One turning vector, and how many steps it has turned
The counts run from 0 to 222.
[125 120 162 147  66 102 155 115 149 133 157 118 128 148 182 110  83 155
 129 127 151 136  96  98  83 146 114 125  90 140 151 132 119 122  98 148
 100 177 199 128 142 142 130 145  78 158  77  91 108 142 110 126 126 122
 131 133 118 104 171 125 147 104 118] : 7
[142  87 129 152 143  74 160 162 102 132 114 139 142 176 181 112 115 163
 124 126 134 143 122  82 147 112 142 117  51 104 165 135 126 116 105 159
 117 134 151 113 139 152 100 132 147 147 139  91 119 159 171 124  93 135
  95 125 133 139 116 118 168 123 127] : 111
[135  96 113 160 114  91 162 155  92 129 111 151 162 161 193 101 132 177
 112 121 157 143 120  61 148 129 148 140  64  97 158 119  71  98 126 144
 157 154 142  99 134 198 155 128 119 122 132 110 127 140 138 100 109 168
  98 111 152 118 121 151 143 125  97] : 201
[114  86 111 148  77  54 184 155 101 154 147 128 129 167 168  95 117 125
 130  95 146 157 118  94  90 122  89 107  78 115 137 136 133 146 130 175
 143 118 138 144 178 172 108 122 130 137 140 125 133 156 122 128 124 124
  84 108 133  76 125 122 100  94 150] : 187
[123 118 151 160  85 107 196 130 132 109  98 123 140 130 180  97 104 161
 111 129 171 118  84  76 105 126  92 141 118 159 132 118  93 122 110 138
 149 138 148 167 128 164 113 147  95 115  88  79 125 129 105 118 106 136
 121  79 118 112 162 150 154  88 126] : 136
[158 108 104 173 137  97 176 156 131 121 144 116 135 157 164 125 112 178
 100 140 195 122 125  94 146 133 126 118  86 115 190 116 109  90 129 163
 149 147 181 110 123 172 141 137 122 102 125  82 107 154 137 103 141 119
 103 127 103 140 122 109 170 137 160] : 220
[132  99  71 158  93 100 162 137 118 111 108 100 144 127 180 127  74 130
 133 135 157 152 136 100 134 137 130 146  77 124 159 119  92  91 164 168
 148 100 173 131 140 223 146 142 126 102 101 116 120 163 127 100 113 148
 131 119 106  93 151 111 114  79 121] : 63
[149  86 132 183 129  76 149 147 121 151 150 142 147 163 134 111 146 163
  76  94 166 133 123  86  94 124 113 113  70 111 121 162 122 122  90 133
 123 150 160 128 132 152 110 133  94 128 120 104 132 149 109 151 117 139
  55  83 107 142 135 136 148 135 148] : 104
[141 102 128 145 103  77 152 136 108 125  97 127 123 145 143  76  78 144
 101 131 148 123 114  80  65 120  82 132  93 118 134 149 131 135  92 153
 132 108 143 134 126 162  93 153 113 128 112 104 134 161 162 134 105 157
  90  75 153 114 167 129 115  79 113] : 27
[138 104  81 159 131 102 168 123 146 134 200  87 160 170 168 132 106 159
 108 130 160 149 110 119 130 142 155 132  72 109 171 143  75 116 142 143
 147 140 179 100 133 195 180 115  93 138 111 124 112 138 112 119 134 135
 102 141  85 126 124 127 152 128 142] : 68
[143  74 142 157  90  96 168 147 130 154  89 154 151 184 184 117  98 121
  90 108 103 147 124  90 121 109  99 117 100 113 158  74 109 124 133 195
 132 123 168 139 109 164 133 115 117 149 118 132 150 157 121 133  94 139
 101 114 106 107 149 145 159  86 117] : 190
[114 105 119 141  87  72 186 120 101 141 146 138 142 173 162 105 122  92
 115  77 133 159 118 113  96 118 102 119 119 143 134 133 110 151 136 157
 131 126 148 150 149 190 131 133  80 163  94 115 134 164 115 134  76 134
 121  90 127  90 159 141 104  74 126] : 43
[142 113 141 131 125 118 180 140 130 108 147 146 133 193 193 124  83 174
 116 135 160 131 124  73 127 132 117 122  65 141 173 129 101 116 137 169
 125 158 172 117 152 128 131 114 123 172 127  63 109 126 129 101 137 126
 104 122 117 148 150 118 168 109 144] : 3
[136 135 127 145  95 100 163 112 134 131 191 127 140 162 168  86 130 130
 117 104 168 130 105 100  98 155 129 114  99 149 177 144 107 123 122 145
 139 178 175 109 124 161 145 110  54 170  86  88  84 112 120 134 114 125
 110 114 111 125 144 143 146 116 134] : 150
[145  79  97 160 151  97 161 157 124 143 150 111 152 196 158 137  99 178
 104 127 132 164 138  52 134 121 124 123  63 107 155 149 106 112 122 163
 126 117 151 147 160 144 123 115 129 148 157 108 126 161 132 121 116 146
  76 106 120 154 121 127 162 120 142] : 112
[145  88 140 167  87  81 140 149 121 152 118 142 131 136 150  71 100 128
 108 130 127 122 105  78  83 124 108 112  71 115 158 131 129 155  69 156
 101 160 143 121 110 164 115 146  97 155 108  87 118 140 153 156 106 142
 100 101 151 103 150 131 106  83 111] : 26
[188 102 120 140 123 109 149 135 140 156 187 138 133 198 147 129  87 150
  95 121 157 124 141  96 110 141 141 118  89 127 176 140 127 116 129 160
 151 156 189  94 111 174 147 105  88 164 101 111 102 143 134 118 102 129
 115 111  71 167 139 132 140 128 163] : 158
[145 104 146 159 111 105 155 139 117 111 137 137 123 178 173 108 113 170
 104 145 160 132 111 105 127 146 153 136  46  99 173 140 101 123  98 154
 102 147 185  76 104 148 118 117 140 147 116  70 117 136 154 144 143 120
 108 140 129 115 146 103 165 138 123] : 84
[141  89  79 157 145  58 174 129 149 131 115  99 158 131 181 130  97 104
 120 127 138 124 115  94 122  92 135 140  78 112 157 114 102 108 145 155
 157 119 151 138 145 208 137 149  90 107  87 127 108 158 127 120  94 138
 148 119  95 123 124 128 150  77 129] : 126
[119  86 120 170  81  86 156 148 117 128 118 113 147 159 197  74 100 145
 109 146 104 152  87  98 104 119 120 121  65  85 176 114  83 138 119 158
 128 138 154 130 119 165 122 121 105 146 112 131 133 123 112 147 118 131
 120 128 124  86  89 129 140  98 106] : 53
[130 104 140 119 125 111 161 122 131 117 152 121 151 176 182 113  74 172
 105 167 157 124 116  69 127 146 139 166  69 129 158 155 103 125 116 155
 105 148 163  86 110 143 150 130 123 137  82  72 115 120 139 116 124 156
 133 121 122 115 158 136 136 105 114] : 147
[155  99 109 138  83  97 144 119 103 138 104 125 137 138 157 118  87 103
 100 101 154 156 148 111 135 126 118 128 109 125 153 131 155 123 136 192
 118 111 182 148 103 199 121 156 111 153 134 114 116 179 175 102  67 133
 120 113 131 105 171 134 138  79 119] : 172
[147  85 139 119 124 116 154 146 106 145 155 175 127 185 171 109  89 156
 104 103 137 149 152  78 138 128 124 114  80 105 148 141 140 117 115 171
 130 169 147 119 120 168 135 116 124 169 135  76 122 142 160 122  71 156
 119  95 130 139 157 157 138 107 125] : 30
[175  78 113 153  95 100 136 131 135 149 118 125 127 145 137 122  61 120
 108 111 139 155 142  75  88 138  99 126 117 112 146 113 133 109 122 181
 128 111 146 140 128 193 132 156  77 157 117 141 116 155 155 103  86 152
  97  81 121 111 181 136 125  81 128] : 171
[162 100 140 151  92 108 159 126 133 116 122 133 121 170 148  98  79 137
  76 137 149 127 119  89  85 146  85 112 111 132 149 106 105 141 118 169
 122 110 183 118  92 139 113 140  90 158 103 112 118 149 134 137 108 135
  99  94 124 129 164 127 158  91 107] : 163
[106  89 100 157 135  85 160 159  81 111 126 120 163 168 182 110 108 153
  89 137 144 164 125 118 138 108 145 130  68 102 159 145 103 134 112 168
 121  99 168 136 119 177 118 120 175 128 121  98 140 171 154 126 101 107
 119 125 103 106 111 123 131  91 144] : 192
[130 124 103 148 140  97 176 151  97 102 134 144 142 154 182  86 115 158
 132 134 154 143 108  74 161 125 154 129  70 114 165 131  77 114 144 133
 154 182 144 109 134 179 139 136 114 120 128  70  94 133 145 117  97 139
 128  83 123 154 137 128 162 104 135] : 138
[117 102 107 167  86  69 141 106 117 127 118  78 177 139 153 103 113 108
  80 103 156 130 112 130  93 133 119 133 108 127 141 143 125 130 102 154
 113  69 162 131 121 198 119 144  97 126  80 133 134 165 139 158  85 137
 104 121 106  82 133 119 125  91 105] : 180
[126  97 106 152  85 105 181 134 115 138 115 132 121 149 168 119  82 129
 145 131 124 163 110  86 119 129 109 123  76  96 141 126  76 118 170 164
 140 142 153 139 177 199 144 129 104 134 117 124 124 134 114 106 118 152
 112  95 130  90 157 134  98  86 128] : 62
[ 82  93 146 115 111  73 149 111  79 123 147 111 168 178 171 105 113 140
  98  96 158 159 138 101 113 136 122 144  85 147 115 165 117 152  95 165
  94  98 160 126 127 151 112 106 136 170 107  95 146 162 143 138 101 143
 104 116 137 100 152 138 131  93 105] : 39
[143 108 123 154  70 102 181 128 124 128 153 123 109 151 156 117 112 131
 129 113 195 135 122 111  99 150  97  94 119 145 153 126 140 123 147 168
 144 139 192 142 160 172 141 120 114 132 119  88 115 152 116 113 155 106
  83 104  95 111 159 104 134 117 164] : 78
[122 124 113 161  96  86 173 142  79 105  91 134 152 131 195  88 139 131
 137 108 164 160  99 101 150 129 149 135  76 120 158 121  82 116 117 140
 141 136 154 130 128 208 121 138 130 117 124  86 119 150 142 108 104 146
 130 118 147  86 128 130 158  99 112] : 200
[144 104 133 184 104  93 161 155 145 123 105 116 156 126 181  87 111 153
 111 153 130 114  87  87  90  96 106 143  84 127 145 115  94 112  99 126
 135 154 149 135 118 175 138 151  82  87  95  87 119 134 106 147 112 154
 130  91  98 104 148 137 137  92 122] : 135
[154 122  87 161 127  92 173 143 133 103 112 105 154 118 179  97  77 140
 110 147 184 109 121 103 130 106 130 132  86 150 168 105 123 100 148 172
 137 127 173 126 134 175 115 142 120 103 105  77 101 176 146  93 118 125
 138 123 102 137 143 116 170  98 144] : 1
[133 109 145 163 136  99 158 132 111 120 109 142 178 167 177 105 132 134
 111  92 128 161 117  89 163 109 154 150  71 124 134 137  73 127  95 139
 104 163 143 124 117 170 126 153  99 157 101 105 103 137 130 137  77 168
 128 111 132 121 147 149 181  93 106] : 119
[108  96  94 132 152  94 180 123 102 118 143 105 166 156 176 119 121 159
 116  91 169 164 139  90 146 118 160 156  68 126 100 182 116 118 128 145
 105 114 141 143 173 176 124 131 122 115 112  97 132 158 121 122 103 151
 117  96 131 114 162 131 126  95 153] : 121
[150 106 121 149 105 103 194 130 122 112 164 109  90 184 159 128  95 155
 123 112 140 165 126 106 129 144 121 104  94 129 144 127 103 115 138 183
 109 153 186 126 170 146 148 139 104 166 119  79 124 139 127 110 148 110
  95 122 110 128 169  92 154  91 149] : 222
